Each path below is one point turned by a fixed rotation once a step. After each direction that follows a path, write how fast that rotation turns it, in deg/step (0 if it stays still).
Each turn is a multiple of 5 degrees from 10 to 175, or 0.
Each row of a path follows its step; steps can be skipped.
Rotation 1:
step 1: [  6  -9  -5  -7   3  -7  15   0  20  16  -3 -23 -10   3   6  13   8   0
  16  -1  16  12   4 -15   2  10   4  -7   3 -16   9]
step 2: [-28  12  -1   7  -5  -2  -3   2  30   0   1   0  13   3  -7   6  -4  -3
  10  -1  16   1   5   8   1  11   8 -19   3  -6 -14]
step 3: [ -3  -1 -13   7  24 -14  -1 -10   3   4   5  -3 -13  -3   5   1 -10   7
  19  -7  31   0  11  -3  18   3  -3  -5  -7   9   1]
step 4: [ -8  14  13  -5 -10  -5  13 -16  15  18  14  -6  -8   2  -8   7  -5 -23
   3  -6  13  -3  -7  -8  16  15   5  -4  -3  -7   8]
step 5: [ -9  -9  -3  11   7  -8  -3 -20  26   1   1   0   5  -5  -2   8  17  -8
  15 -11  16   8  10 -20 -11  -6   7  -3   3   4  -8]
step 6: [-17  14  -8  -2   1 -10  21  -7   9   9  -3 -14  -9  -6   2   4 -13  -6
  14   7   4  -2  18   0   4  16  -4 -13  14  21  -7]
step 7: [ -4  -9 -15 -13  -1  -1   3  -4  16  19  11 -13 -12   0 -12   0  -4   7
   9  -9  25   1 -12 -15   4  -5   9 -16   6 -10  -1]
step 8: [-17   2  10  20  -5  -5   0  -2  28  -8  -2 -21   1   0 -10  18  -5  -3
  11 -12  12   9   0   3   7  13  -9  -6  -6   3   3]
step 9: [  2  15  -8   6   8  -6   0  -8   6  -2   3   5 -21  -4  -1  -2  -1  -9
  25  -9  19 -12   7 -11   4   7  11 -16  -9   5 -22]
step 11: [  1  -1   6   8   3 -15   2 -12  21   9   3 -14 -12  -2  -7   7  19  -3
  10  -2   8  -1  -6 -20 -22  15   1 -18   3   5   6]
step 12: [-16   4 -10  -2  -2  12  13   2  18   4   1  -5   8 -27  -7   6  -6  -3
  17  -6  11   2   3   0   1  10  -1 -12   6  18 -21]
[ -6   1  -2   4   1  -3   0   0  -2   5   1  -3   2  -1   5  -5   5   4
  -4   1  -5  -3   6   2   0  -4  -1 -13   1  -5   3]
85
[ 0  5 -1  0  8 -2 -1  5 -3 -1 -5  3  1 -1 -1 -6 -7 -3  4 -2  2 -2  7  4
 -1 -3  4  0  8  5 -5]
110
[  2  -1  -1   2  -3   1 -11   5   0  -3   2  -6   0   3   0   0  -5   0
   8   7  -3   4  -1  -1   8  -1   2  -4   1  -3  -2]
60
[ 2 -6  1 10 -3 -3 -2  3  4  5 -6 -1  4  2 -2 -2  2 -8  0 -4  1  0 -6  5
 -5  0  5  0  3 -1  4]
115
[ 8  7  0  6  2 -4  6  2  0  1  1 -6  1  6 -2 -2  2  4  6  1 -4 -5  3 -2
  0  6 -5  5  2 -1  4]
145
Rotation 2:
step 0: [-12  -9   1  17  15   8 -28  13   1  11   7   5 -14 -12   9   1   4   7
   1   8   5   2   4  11 -14 -10  -4  12  -9   4   3]
step 1: [ 13   3  -7   4  12  -4  -8  11  -7   9  -8  -8  -8 -16   2 -20 -14  -4
   2   1  -3  12   7  13 -14 -14 -10  -2 -10 -18 -12]
step 2: [ -4   5   5   0  23 -16  -5   7 -25 -11  -5   4  11   5  -8 -21   8 -13
   4 -14  -2   6   6   9  -3  -4  -7   2  -7  -8  11]
step 3: [-15  11 -10   8   8  -1  -2  11  -1  -3 -11  10  10  -1 -10 -22  19  14
  -5  15  -5   1 -12  -2 -10   5 -12  -1 -13   4  14]
step 4: [ -8   3 -14  -1  12  24  14   1   8   5  -5  -1  -1 -16   5 -14   7   8
   9   0  -6  14  -6  10  11   6   3  -4 -19 -16  12]
step 5: [-13  -8 -13   5  11   8  -1  12 -17   7   7   0 -11   9  -5   2   9   5
   0  -1   4  14   9  -7  28  -8   1   7 -11 -19   2]
step 6: [ -1   3  12  25   1  14 -21  20  -7   4   4   4 -11   3  11 -10  -2  11
 -11  -2   6  19  -4 -10   2  -3  -8   7   0   0   9]
step 8: [-16  -5   2   6  11   2   3   4 -21   1   7  13  -4   6  -7 -17   3  -3
   7  -7  13 -12  13  31  -1  -2  -6   2  -6   6   7]
step 9: [-17   8   2  10  17  -2   2  12   4  11 -11  16  -9  -8  -6  -1   5  14
   1  22   2   3   6  15 -15 -10 -15   7  -6   1   0]
step 10: [ -7   8   0  -1  23  -1  -2   3   3   9 -15  -6   2 -32   5 -10  -5   1
   5  -5  -9  15  11   7   5 -14   3   2  -4 -14   7]
step 11: [-13 -10 -11   0  22 -14 -24  11 -15   1   0 -14   2   1  -9 -13  12  -3
   0  -5  -3   3   4  -9   7  -8   3  -5 -13  -9  11]
[ 2  3  1  3 -2 -8  2  2 -6  1  0  5 -1 -5  0  9 -2  2 -2 -5 -3 11  1 -2
  0 -4 -4 -4  3 -3  0]
85
[  1   0   4   1  -2   1  -1   4   5   6   1  -2  -3   2  -1   2  -2   3
  -8   8   2   1  -1  -1 -10   5  -3  -7  -1  -3   8]
125
[ 5  2 -7 -3  7 -5 -1  0 -1  0 -2 -1  6 -1  4  1  8 -2 -1  0 -8 -1  0 -2
 -8  2  4  3 -4 -4  1]
40
[  8  -2   2   5   2  -2 -10   1   1  -8  -1  -2  -3  -3   1   0  -2   1
  -2   1   6  -1   4  -4   3   0   6  -3  -3  -7  -3]
70
[-2  2 -4 -4 -1  3 -3 -5  2 -1 -5  1  0  5  5  2  0  5  3 -6  5 -5  1 -3
 -4 -6 -8 -2  3 -8  4]
0
[ 4 -2 -3  5 -4  3  4  3 -5  5  2  1 -5  6 10  0  2  8  0 -3  0 -1  4 -2
  1  4  7  2  3  2  0]
45
[-1 -4  6  0  5 -1 -3  3 -5  1 -1  3  4 12 -4  6  7  0 -4  1  2 -2 -3  4
  3 -5  3 -2  1  1  0]
120
Rotation 3:
step 0: [ -7 -18   6   4   7  -3 -13   1  22  -1 -19  -5   8   3  -2   5   1   8
  11 -11  -1   7   7 -10   0   4  16  32  -2 -13  18]
step 1: [  4   9  -2  11  -5  -5  22  -8 -19   3  -7   6  -5  -1  -4 -13   9  -7
  -2  13 -27   5   5   4  -6  11 -15   9  16  20  13]
step 2: [ 14  -2 -18   8   2   2 -11  -2   1   1  11  -6  -6 -16  -9   3  -3   3
  16  -1  -5  -2   1  -6   6   2  -5 -27 -20   5 -31]
step 3: [-12   0  20 -18  -4  -1  -1  12  18  -7 -14  17   7  27  -3   8  11  -1
   6  -9  18 -10  10  -7  -9   7   1  -5  -7  -7  -5]
step 4: [-10  -2  20 -16  -9  -8   0  -4  -5  15   9 -12  12   0  -5  -7 -16   3
 -11  11 -17  17  -5  17  10   4  -4  -1   6   5  26]
step 5: [  9   3 -23  16  19   1   1  20   1  -8   1 -23   4  -4   2  -7  -9 -24
  -6   6 -13   3  -2 -13   0  -9   7   6 -11  -1  -9]
step 6: [  1   1   1  -1  14  14   4  -1   8  -8 -19  11   6  -6   6  12  19  18
  19 -23  -5 -15  15   1  15   0  -8   9  11   5  -4]
step 7: [ -3 -14  -2  -3  -2  -8   1  -8   4  20  20   9  -9  10 -15  -7   3   4
  11  10   4   4  -4   2 -23  12 -23 -13  15   7  15]
step 8: [ -5  -2   8  12 -23  -5 -15  -9   4 -11  -9 -25  -5   3  -8  -3 -17 -14
   4  -5  -3  15   6  -6  -7  -1   8  -2 -23   3 -17]
step 9: [ -5   4   2  -8  10  -8  14   9 -13   4 -24  21  21  12   8  10   4   2
  -1  15 -11  -5   8  -6  21  10  10   5 -12  -4  -5]
step 10: [ 21   5   7 -15   9   6   5  13  15  10  21   3   6 -22 -11 -16  12  -1
  -8  -6 -11   4  -6  10   4   4 -16 -12   1   1  11]
[  2   3  -3   7   2   1  -1   0   0   2  -4   4   1   4   0   5  -1  -2
   1   2   5   0   1  -1   9 -11  -1  -4  -7   6  -1]
110
[  5  -5   3  -1  -2  -1  -3  -4   6  -3  -4  -1   2   3   4  -4  -1   6
  -2   3  -1  -5   2  -3  -4  -7  -4 -10   5  -5   1]
90
[ 6 -7 -1 -2 -5  1  3 -3 -2 -1  5 -6  1  0 -5  0  1  6  6 -4  0 -1  4  3
  8 -2 10 -1 -2  0  4]
175
[ -2  -3   1  -2   4  -2   0   4   5   2  -3  -4   5   4  -6  -1  -1  -3
   7  -1 -10   2   6  -2   1   5  -6  -3  -3   5   0]
0
[-8 -4 -1  0 -3 -3  1 10 -3  0 -6  1 -3 -5  2 -1  5  1  5 -2  1  3  3 -3
  3 -5  1 -3  1 -9 -2]
120
Rotation 4:
step 0: [ -7   1   1  -2  -4  -9 -16   7   7 -14   0  -1   4  17  -4   9  15 -12
 -13   2  12   0   7   1  20 -23  -1   2  19  -2  19]
step 1: [  8   2  29  -2 -16   4  -1  -7  -4   5  -5  -3   0  13 -15   5  18 -17
  13   9  -2  -4   1  21  13  -5  12   5  10  -1   4]
step 2: [  2   5  -1   7  17   2  10   7  -8   6 -19  -6  -7  20 -12  -8  -5  -9
  -4  12  -5 -16   2  33   2  -1   3 -12   7   0   1]
step 3: [  6   8 -22 -16   8   7  -7   3 -10  -3 -11   8   7   5  -6 -17  -2 -12
 -13  -2 -10  11  18  21  13   5  13  12  -2   5  -2]
step 4: [  3  -2  -7 -11  -4  16 -25   2  -2 -13  14  11  11  18 -12 -12   3  -1
  -6   8 -10   5  13   8 -13 -10 -13   3  16 -10  -4]
step 5: [ -6  -6  -5 -13  -7   2   8   2  -5   1  -1  -5  14  25  -6  15   9  -8
  18  -5  -5   8  13   6 -17 -14  10  -2   4 -24   0]
step 6: [ -6   2  -8   2  -2   8   8   2  -2   9   1  -2  22  13  -6  10   1   7
   6  12   8 -28  18   6  -8  13  25   1  10   2   4]
step 7: [  4   7 -10  -3   8  15  -2  15   1   2  -9  10  14  14   0 -11  24  17
  -4  -1   5 -11   6   1  16  11   9  -7 -16 -11  11]
step 8: [ 17   5   1   2  -5  21  -4  13   7 -22  -6   7  19  -9   2  -6   6   6
  11  -5   7   1   1  25  -9   3  -9  15  -6 -10  11]
step 9: [ 12   8 -13  25  -6  -3   4  23  14  -5  -7  -6  -2   8  -9   1  12  -1
   4   5   1  17  10   4 -26  -2   2   8   6 -11   1]
step 11: [  8  13 -18 -17  28   5 -12  20  19  -3   2  -6   6   3   1  10  -6   9
   3  -2   2 -14  -8  -9  -4   5  -1 -12   9  -5   5]
[-1  2 -7  6 -5  4  5  7  1 -5  4  2  1  0  7 -2  0  4  7  2 -2 -3 -5 -6
 -1  4  3  4 -3 -5  0]
25
[-1  7  3  4  0 -2  0 -8  7 -1  1 -6  6  4 -3 -1 -1  2  1  1 -1 -6 -3  4
  7  2  1 -2 -9  0  3]
65
[-8 -5  3 -3  1 -3 -4 -4 -3  1  3 -2  6  2  6  4  2  6  0 -5  4 -4  1 -5
  1  0  6 -1  5 -6  3]
55
[ 3  4 -2  2 -3 -5 -6 -3  2 -3  8  8 -1  0  8 -4  1  0  3 -3  4  3  4  5
 -3 -8 -1 -3 -2  1  4]
85
Rotation 5:
step 0: [-17 -14   4   8  -7   5  10 -10   6  10  11 -10   9  14 -26  -3  -4 -29
   2  -1   7   8   6  -5   4   1  -6  -5  -6  -1  12]
step 1: [ -9  -5 -11   7   4  11  11 -23   8   8  14   0 -13 -20   2  -2 -10  12
  -4 -21   0  11   7 -16  -3  -1  -9  -8 -13   7   1]
step 2: [-13 -10  -1 -16 -10   0  13 -28 -13 -16  -3  -2   5  -5  -4   2  -2 -11
  -9  -8 -15   4  -2  -3   1   7  -2  -1   6 -26  10]
step 3: [-20   5  -1   2  15  13   4  -6  12  10   5 -10 -10  20 -21  -4  -2 -18
   3  -9  -3   1  -3 -13   3  10 -11 -13  -6  -3  14]
step 4: [ -2 -12 -12   9  -4   4  10 -28  -5   3  21  -2  -4  -7  -3   0  -6   4
  14 -19  -7  14   9   5 -18  -1   6  -7 -14   2   7]
step 5: [-18 -12   0 -29  -4  14  20 -20   2  -6  -8   9   5 -10  -8   3 -11 -11
  -3  -2  -2  -8   3  -8   5  12   1  -9  -3  -7   3]
step 6: [-15   6  -4  17  12  11  -7 -23   3   3  15  -8   4  11 -14  -2  -7 -18
 -13   1   5  12  -3 -13  -9  13  -6 -11   6  -6  10]
step 8: [-18 -13  -3  -6 -18   5  17 -15  -2 -12  -7  -2   1  -2 -22   4  -9 -25
   2  -3  -2   6  15   4   7  15   3  -5   3   0   0]
step 9: [-11  -2   1  -1  15   6   3 -22   6  17  18  -2 -12  -2  -7  -9 -12 -11
  -4  -4  11  14 -10 -26  -1  10 -10  -6  -3   2  -5]
step 11: [-20   1 -11 -10  -4   6   9 -12  13  -4 -18  -3 -12   8 -11  -7 -13 -18
   7 -14  -7  -1   5   0   9  24  -6  -6   0  -4   8]
step 12: [-10  -8   3   7  13   6   5 -21 -10   8  26  -2 -13   0 -13   1  -5 -13
  17  -5   1  18  -5  -9 -16   7   6  -3   9   3   1]
[-2 -8  0 -5  2 -1  5  1  1  3  8  0  4 -7 -3 -2 -3  0  3  3  8  2  6  0
  2 -3  4  2 -3  5 -7]
90
[ -2   2 -11   5   7   1  -8   1   4   0  -3  -6  -1  -1   1   1   0  -1
  -1  -2   2   6   4  -2   1   5   0   0  -3   2  -8]
135
[ 4  1  3  3 -1  7 -4  1 -1 -5  7  8 -4  0  2  2 -2  8  3 -4 -1  5  4 -2
 -4 -4 -3  1 -7 -3 -2]
125
[ 1  0  1 -8  2  2  0  2  7  6 -4  3 -4  2  7 -5 -3  0  2 -2  0 -5 -5 -5
  5  2 -4 -2 -8  1 -2]
175
[-1  2 -6  5 -8 -2  3 -2  5  1 -3 -2  2 -3  2 -4 -1  9  1 -6  4 -3  4  5
 -2 -3  0 -3 -3  5  7]
115
